One turn or mirror swaps these rows in pairs. Which row does each one swap with?
The rows were stretched afterwards, more along some directions than others.
bep: [  9  23  25 -23   8  -7  -4 -17 -40 -11 -51   8  -3  -8  10  16  -1]
dito: [-16   6  24 -23   6 -12 -10 -16 -30   6   0 -16  13  10   7  26  28]
benab: [ -6 -24  14   3   6 -23  24   6 -33  28  36  -9   3  14   7   8  27]
zuvap: [  3  -1  29 -21   8  -6  17  -8 -39  15  -3   0   0  38  -6  24  21]
rop: [  3  -6  25   6  12 -40  38 -11 -23  -4 -18  -3   7  13   1 -16  -5]
feguk: [  5  15  11  22  10 -22  23 -12 -42  13 -20   9  -1  -2  -8   7   7]
Lebif: [-11   7  -2  -3  -6  17  42 -11 -30  27  10   3  -2 -17   1  15   9]
Pamo: [  3  10  16   6  -8 -34   8   7 -35   4 -21  -5 -13  -7  31  -5   8]
dabek: [-17 -10   2  16   2  -9  41  -7 -47  15  26  -2   3 -16  -1  -4   8]
Gasi: [ -3   7  37   0  -5 -10  13  -1 -27  26  -4 -21  -1  13   3  22  41]
Fafe: [ -1 -41   7   8   7 -28  49   4 -37  25  28   4   5  -1  17   1  20]
tapib: [ 11  -3  13   9   9 -22  31  14 -44  17 -10  13  -3 -12  20   1  23]
beku: [-10   6  48 -21  17 -47  -1  24 -40  -7 -19  -6   4   9  24  11  25]
sedig: [  3 -28 -18  38  -2  -7  56 -14  -6  26  31  11   4   0  -5   2  15]
Parid: [ -7   9  51 -24  15 -37  -1  17 -56   5 -39  11   8  15  19  35  27]
pedak: [-19  20  26 -13   7 -21  -5   2 -39  -3 -24  16   2  -4  15  -2   2]
Kis: [  6 -10 -13   2  13  13  40 -19 -16  26  16  10  -6  -5 -12  14   4]
feze: [ -7   9  31  -8  18 -22  31 -18 -19  -4 -20 -10   9  13  -5 -11  -5]
Vafam: [ 17  -1  26 -10  -5 -22  -1   8 -17   6  -5 -14 -16  17  11  13  29]
geke: [ -2  -5   5 -26 -15  20   3 -15 -27  19   6  -6  -6  -3  -6  35  22]
kivos: [ 10 -14  24 -18  12 -43   1   7 -28  -6 -21   4  11   7  25  -2  17]
loz: [ -1  -1   5  10   3 -25  23  14  -9   8  13   6  -7  -5  12 -10 -11]
Dup: [ -2  -6  -8 -16 -14  28   9 -13 -26  17  12   1  -6 -14  -2  23  17]
Rogo: [ -4   4  33 -28  18 -38  23  -5  -7   3 -19  10  12  22   2  13  -3]
mesup: [ 10   6  40  -3  -4 -17  21   2 -40  23 -18 -10  -6  19   0  27  36]
Geg: [-18 -15   2   5   0  -9  21  -2 -42   8  29  -4   7 -12   7  -1  17]
vuvep: [  2  -2  16  -5   7 -25   7   1 -48  19  15   5   1   6  15 -12  23]
Dezap: [ -5  -6  22   5 -10 -32  18  20 -42   1  -9  -3   1 -10  26  18  20]
fas: [ -7  -2  28   0 -10 -29   7  13 -40  -7  -7  -3  -5   3  13  31  21]
fam: [  5 -25 -17   1  -4 -10  31   4  -6  12  32  13   2  -5   1  21  25]
Zesi: [  8  16  11  -7  -5   1   7 -18 -29  -7 -35  13 -14 -11   4  14  -9]
Nomi: [-16  11  -1   4  21 -16  24 -13 -10  14   1  15  14  -4  -5  13  -1]
rabir: [  1  26  53 -26  15 -49 -15   2 -20   7 -40   1   7  18  20  -9   4]
rari: [-10  23  34 -36   1  -4 -15   3 -32  33 -12   1   3  22   4  39  27]
zumi: [  7  12  14  -3  10 -13   3  -8 -14   8 -28  10  -5 -21  17  -4   8]
reked: [  0  18  41   4  10 -26  14   2 -32  39  -6   4   1  10   6  28  42]
pige: [  4  -3  27 -26 -12 -26  10  11 -33   5 -22   0  -3  24   2  25   5]
zuzi: [  5  23  27 -15  15 -16 -27   0 -16   1 -12  -4  -7  15  -2  34  22]
ruto: [ -3  25  39  -4  17 -36  13  15 -17   9 -22   5   4   8   3  35  27]
guze: [  6  -4  13  23  19 -43  36   0 -19 -11   3  -5  -6   1   8 -24   1]
mok: [  5  26  22 -21  14 -27  -5  -6 -28 -24 -46  -3  -9   8   8  34  11]
dak: [  6   1  11  -1   7 -14  21  -8 -23  12 -39  29   3 -17  14   8  -2]
Moke: [ 11 -16   5  -5  14   4  41 -15 -38  28   3  13  -5  -5   2  23  21]
pamad: [-11  15  16 -20  -6  -1 -20   0 -15   2 -23  14  -1  -3   6  44  29]

beku pairs with zumi
Zesi pairs with fas
feze pairs with Gasi
rabir pairs with ruto
zuvap pairs with sedig

One turn or mirror swaps these rows in pairs. Which row does each one swap with?
The rows were stretched afterwards, more along some directions than others.
rova: [ -8  -4  14 -29 -14  23  12  -7  -6   7  21  -1  -1 -25 -19  28  13 -13
 -26 -17  -3  17  25  16   0  -3  11  -2  14   2 -28   4]
rane: [ -8  -2   0  -1  -7   3 -12 -11  -7  -2  13 -19 -20  -2  -2  -9  -2   6
 -16  10   3  21  -9  -3  -5 -15 -18   9  -9   5  15   7]
buzuf: [-20  -5 -21  18   2 -11 -16 -18 -15  30   2   8  -1   3  38 -10  23 -12
 -14  18  10  -9 -13  -8 -28 -19 -18  13  23   3  -7 -12]
Kili: [-13  -6 -25  13  25 -24  -8  -4  13   3  20   0 -13  12   8  -1 -23  21
 -19  24   7  16 -12 -14  -5 -23 -16  14   6   0  -9   5]
kazev: [-10 -11 -12   9   8  -5   2   2   8 -24   7 -32 -26   4 -10  10  -4  -6
 -19  31   8  15 -12   9 -13 -21  -3  11 -21  -5   0  12]
giz: [-10  -8  24  -5 -21 -15  -2  -3   7  14  28 -11   4   4  32  -3 -13 -16
 -20   8   8   7   7  -7   2 -16 -17  16  -6   4  -3   1]
Vesek: [-10  -2  12   2 -21 -17  -5  -9  -5  15  26  -1 -14  -1  18  11  -8  -1
   0  32   1  -6  18  -4  -5 -24 -14  10   6   6 -11   2]
gekam: [ -4 -12 -17   5   4 -17  -4 -20   5 -13   5 -11  -5  -8 -30  18  17   6
 -22  -2  -2  -1   1  15  -4 -18   3  31   1   0  -4 -10]
Leti: [-12   1   3 -21  -3  -5   2  -2  -8  10  26   6  -8   8  20 -11  26 -10
 -32   9  -3   5  21 -13 -20  -4  -8  22  10 -11 -20  -5]
sola: [  2  10  22 -10 -22  -5 -10 -22  -8  33  14  18  -9   4  15  -6  22 -11
 -27 -26   5   5  28 -10 -21 -11 -25   9  35   6  -8  -1]
Lin: [ -9   7  -2  27 -27 -14 -16  -8 -12   4   0 -18  -7  -2 -17   2  28  -1
   7   4  -4 -15   9   0 -22  -6  -4  -5  -2 -14   9  -2]
Bubuf: [-14 -14 -29 -10  11   2  -7 -15   4  22  27   4 -31 -20  27  12  -6  -2
 -30  24   4  23   1 -20 -22   0 -13  24  27  13 -25 -12]
leb: [ 18  -6  13  14  -9   7   6   1  -2  -4   7   2 -11  15   5  -7  22   7
   1  -2 -26   2  22  -8 -29   0   5  -2 -22  10   2 -20]
soz: [  4  -5 -28  39   3 -11 -13 -21 -17  29 -16 -16  -1   2  38 -31  -2   7
  -5   4 -13   0   1 -19 -25 -19 -13   0 -14   6  -5 -25]
Robiz: [ -1  12  17  -4  -7 -25  16 -14  -3 -11   8 -12   3   2   2  10 -18  -5
 -25   3   5   9  14  15  14 -15   1   9   5  -8  -1  -6]
puvu: [ -6  -9 -28  10  18 -10  -2 -17  -8   1  12 -10 -16 -11   3   3  -6  12
 -17  35  -5 -13   6   0 -28 -20  -4  35  13   5  10  -3]
nodur: [  5 -12 -21 -10   1  22   7 -10  13   3   2 -30  -4 -17  17  11 -27 -16
  -4  10   4  19   0   5  -8   4   6  16 -16   8  -8  -3]
turer: [-22 -26 -11 -12 -16  -3  19 -21  15   8  23 -20   4 -12  51   2 -23 -12
 -30  31   6   2  13 -14 -14 -26 -14  38 -15   4 -27  -4]
nur: [  6   4  27  -4 -13   2   0   1 -13  19 -12 -10  -1   0 -12  12   0   1
 -24 -39  -3   2  19   2   3   2  16  -5   5 -13 -24 -10]
Dako: [ -2   8   4   6  -8   5 -13  -1 -16   6 -12  -7  -6 -12 -20   5  13   6
  -7   7 -13  -2  15   4 -14  -5  16 -12  -8  21  -3 -14]
Kinim: [ -6  -1 -33   7  19  -4 -30 -28   1  29   2  18   1 -11  15  -9  17   8
 -16   1  -5   0  -6 -28 -22  -9 -19  19  44  20  -9 -14]
gosu: [  4  -4  -3  -3  -8  19  14  -6   9  12   4 -16 -11  -2  -1  -4   7 -15
 -12   1   4   2  -5   3  -3  18  26 -11 -13   7 -20  12]
zolab: [ -3  -4   1  11  -9   8   3 -21  -6  37   4  -4  -4  14  31 -31  30 -12
 -18  -8   2   2   3 -22 -35 -16  -8   7  11   4  -7  -9]
fuder: [ -9  -6 -10  12 -10  -7 -10 -15  -2   4  -8  12 -11 -32  11   8  15  -8
  -9  10 -20  -1  10  16 -26 -15  12   5   2   4 -15 -18]
duk: [ -4  -9   4  -4   9  -4   3  -1  -4   0  10   7 -12 -12 -11  17  29   2
   8  21  -5   4   7  12 -17  -4   5  -9  13   7  -6 -26]
zit: [ -8  -8  16   6  -8 -12 -10  -6  -8  14   8  19 -10  -7  28 -23  38  -6
 -16   3  -4 -11   9   8 -32 -12 -10   8  22  -1   2 -13]
Vidib: [  1   6 -12 -10  -5   8  14  -5 -16  14  -7  14 -14 -19   1  -2  -1  10
 -13 -28 -26  -3  -2  -1   5 -10  12  -3  -4   8  -7  -7]
badog: [  5  -7  -5  13   8  -1 -24  12  -8  -2  -6  -9  -5   8 -13  15  35  -3
 -18  22  -3   7   3  -3 -31  -3 -16  14  26   5 -15 -17]
dit: [ -9   8  -8  13   9 -29  -7 -13  17   1  25  -3 -19   1 -20  -1  -2   7
 -19  36 -11   2   5   0  -8 -15 -11  26 -15 -16   6   8]
Gez: [ -1   0   8  11  -7   6   9  -3   3 -11  -3 -17 -17   5  -2   1  -4  10
   8  22 -17   4  11   1  -8  -1 -13  -5 -30   4  -3   1]
Bes: [  4  -5  25 -12 -32  11   3   9  -8   1   9  10  -8   1  27  -4  17   5
   4  -3   1   0  15  -3 -28   9  12 -15 -14   3   9  -8]
doded: [ 15 -10  14  21 -11  -7   2  -9   1   6 -11 -38  -4  -1   0  -1   7  -1
 -12   0  -7  -2  -4   1 -23 -14   5  15   2  -7  -1  -6]
nim: [ -7 -10 -16 -21   4  16  12 -17   6  -2   8   8  13  -7  23   3  -8   2
 -25   0  -7  22   0 -14 -15   1  -6  15   3  16  -9   3]
pog: [ -9   0 -45  16  23   4 -14  -1 -16   1  -4 -17 -10  -7   4  21  13  13
   3  24 -13  13  -6  -5  -7   1  -3   5  -8  -6 -15 -25]
Fug: [ -4  18  24 -30 -25  16   6 -13   4   6  19  26 -16 -22  10   2  22 -11
 -21 -10  -2   3  16  -7 -24  -1  19   8  22  13  -8  12]
veguk: [  1 -18 -26 -21   8   3   8   5  -9  20  -8 -20 -19 -11   1  13   2  15
  -8  -6 -14   4  -2  -8   5   1  -7  13  -5   7  -3 -20]
pugam: [ -3 -11  -4 -18  -5  17  10  14   4   4   4 -10 -31  -2   6  16   1 -14
 -30   7   1   6   2   5   7  -7  12   4 -23  10 -19   4]
Dag: [-12   7  -9  18  -3 -17  -1 -19   1   3  28   9 -13  21  36 -41   2  10
 -20  18 -21   3  12 -31 -44 -26 -31  17 -11   0  -2   0]
lav: [ -6 -11   4   0 -34 -18  10  -1 -12  23  10  -7 -15 -16  12  -8  25 -18
 -27   7  -6   6  17   7 -39  -9   3  17  29  13 -25  -6]
gosan: [ -8   8   1  10  -8 -14 -18  -5  -7  11   6   4   0  -1 -18  -7  31  -2
 -11   7 -21  -9  -4   4 -28 -24   3   5 -16  -7  -7 -13]
zim: [-12  -2  -9   6  -6  -4  10 -15 -13  13  11 -16  -6 -13 -12   6   2 -10
   1   7  -6   4  13  12  20 -12  -3  11  27 -15 -30 -16]
tul: [-15  19  18  -9 -22  -9  -9 -16   3  -9  41   1  -3   2   8 -20 -14   5
 -19  12   0   6  17 -10 -16 -13 -11  24  10  -7   0  12]
fasod: [ -6 -28 -15  -4 -10   1  26 -26  26  14   5 -27 -18 -23  17   0 -21 -26
 -33  -2  20   5 -13   0  -2 -21  25  21  -2   6 -19  21]
vizo: [ -9 -20 -27   1  -3  -9 -10   5  -1   7  36  -4 -10  -2  23  12  -2  16
  -3  38   6  12  -2  -9  -4 -18 -24  18  17  -1  -4   2]
nopu: [ -1   1 -30  14  -1 -11  -6 -18   3   6  14  10 -12 -12  -3  16 -11  10
   3   4  -5  14 -12   0  13 -22  -8   1  -7   6   2   2]
vake: [ -4  -9  31 -16 -23  -5   3 -14   4  -2  12  -5  -2  -8  -6   3   3 -16
 -14  -1  22 -12  10  -3   3  10  -2  12  10  -2   0  16]
Piga: [-10  -7   5   8 -17  -4   3   4   2  17   6 -21  -7  -1   4  -6   5 -12
 -13 -10  -7  22  17  -3 -30 -12 -17  -1 -12   8 -18  -4]
fafel: [-10  -6   7  -6  -1  -8   9 -21   3  -6  16  -5   0   5  11  10  -7  -7
 -21 -21   7  -6   7   2   5 -11 -10  26   9  11   5  13]
Kar: [  9  -4  15  -5 -10  20  14  13 -14   7  20   2 -12   1   3  -9  19   8
 -12 -13 -24  16   4  -2  -6   8   5  -9 -13  -9 -15 -15]
duv: [  9  -3 -13  15   3 -17 -10   0  -9   9  -2 -23 -14  -2  -9  13  13   2
   0  28   4 -11 -14  -2 -12  14   4   8  17  -1  -2  -7]
lede: [  0 -21 -18  -4   4  -1  10 -15  -1  15   9   1 -31 -12  25  15  -1 -10
 -14  -1  15  -2   7 -12 -11   3   8  14  11  23   1 -12]
zur: [  7 -20  -6 -14   5  -5  28   7  -3   8   6 -30 -17  -7   5   5  -7 -17
  -5  16  -3   4   5  17   3 -12  -7  22   4  -8  -7 -15]
Sug: [  4  -9 -19  14 -18 -16 -10  -6  11  24 -10 -30 -10  13  18 -17  -1  -2
 -12  -6  14  15  20 -14 -16  -6 -11   7  -4  -7 -16  -5]
kasep: [ -5  -2 -16   9  -1  -3  -9 -31 -16  27  -9 -13  -6 -21   0  10   8 -14
 -12 -23   3 -14   0 -12   7   1   8   8  13  -6 -15 -23]
Kef: [-24 -10 -11 -25   8  15   7  -2 -17   6   6   0  -9 -16  16  14  16   5
 -26  -2   5  -2   6  12 -10   6  -5  16  23  -2 -25  -2]
zudav: [  0 -10  16   4 -20 -25  -4 -13 -17  25   9  10   3  -6  22  -6  25 -12
 -30   1  12  -5  23   2 -26 -10   3  31  16  -3 -17   2]
kebe: [-10 -18  -2   3  -7   1  16   6  -7  -1   8 -32   2   0   7 -14  13  14
  -9  -1  -3   1   1  -6 -31 -12 -18  11 -24  -5  -1 -11]
gid: [ -5  -6 -19  27  -6   7   4 -20  -7  28 -12  -8  -4  -5  26   7   2 -14
 -11  -1  11   2   5   1   1  13  -4   7   9 -15 -11   1]
Pobu: [-25   7  13   6 -22 -13  -1 -35   8   3  31   6   4   1  16  -5  17 -27
 -21  27   7 -11  18  -3 -14 -20  -9  14  19  -4  -7  10]
kovaz: [ -3 -10   2   9 -16   4  -8  -9   9  12  25 -10   7  -5  18 -13  13  -5
  -7  17   3   7 -15   4   2  -1  14   6  -7  16  -4   0]
Minuf: [ -6 -16 -39  33  24 -14  -7  -9   2  16  12  -8 -13   0  18  -6   5  19
   5  38  -1  10 -15   5   3 -22  -2  15 -33   8  -6  -3]
pibol: [  2 -32 -39  12   3  13  13 -21  -3  20  -1 -14   2 -20   4   6   0 -15
  -4   7   5 -17   0   8  16  -7  27  18   4  -6 -18  -2]
buli: [ -4   0  27   2 -17   5  -5  -3  -6   2  23   3  11  -2 -27  -4  20  -2
   6 -14  14  -1   3   5  -6  -2   5 -15   3   1   2  14]
sop: [-14 -11 -25  -2  11 -11  -9   2   0 -19  18   2   7 -12 -10  20  11  20
  -4  42 -23   0  -2  12  -3 -13  -7  26   3 -15 -28  -8]
Kedir: [ -2  -3 -26  12  -4 -17  -4 -21   0  10   8 -10 -10 -15  -1   6  -6   2
  -6  16  -3  -1 -20 -12  -9 -25  13  18 -11   0   6  -7]
Vamez: [  7   5 -21  20  11  10 -11   1  -8   6  -4   2 -12 -16 -17  14  41  17
  29  12 -15   3 -19   0   1   0   6  -9  19   3   1 -18]
Diro: [ -4 -11  -4  -1 -10 -31  -2 -29  -2  32  11   0  -5 -10  22 -36  -3 -16
 -36  -9   9 -11   8 -18 -16 -25   1  21   5   3 -10  -5]
Sono: [  4 -14 -29   7   2  27   9   2  -4  46 -26 -17 -21 -21  27 -20  15  -5
  -4 -11  -2   3   0  -2 -12  -6  21 -12 -12  22 -25 -26]
Zaz: [ -6 -15  18 -14 -36  -7   8 -26  -2  12  17  -2  -5  -8  10  -4   6 -37
 -36  13  -4  16  26   0  -1 -26 -11  27  24  -7 -33   3]
tezi: [ -6 -18   1   6 -20 -15  -9  -2  -5  19  13  10   4   8  20 -28  21  -8
 -15  21  16 -12   7 -15 -11 -12  -3   8  23  10  -4   5]
kuvi: [  4 -14  29  -3 -26  -4  -4  -6  -3   4  -5 -30  -7   5   3  15  19 -37
 -33   9   6  -3  25   8 -10 -11   1  21  13 -19 -28  -5]
vade: [ -4  -9 -13  11  -6 -16   0 -16   5   0  -1 -17  -9   2  -2  20  -5  -2
  -8  -5 -19   0  21  -1 -10 -18 -13  26  -2   7 -16  -4]
fuget: [  7   1   4   6  -8 -25 -11   1  -3   0  11  11  10 -12  15 -20  10   7
 -15  28  -3  -7  -4  -9 -32 -22   4  24  16   7   5 -13]
Bet: [ -7 -19 -13   6 -20 -10  17 -21  -4   4   3  -1 -13  13  56   0   0  -4
 -34  10  -2   0  24   1 -22 -24 -19  39  10   4 -16  -5]

Gez pairs with vake
puvu pairs with pibol
buzuf pairs with gosan
Robiz pairs with Sug
turer pairs with kebe
Minuf pairs with zudav
gid pairs with dit

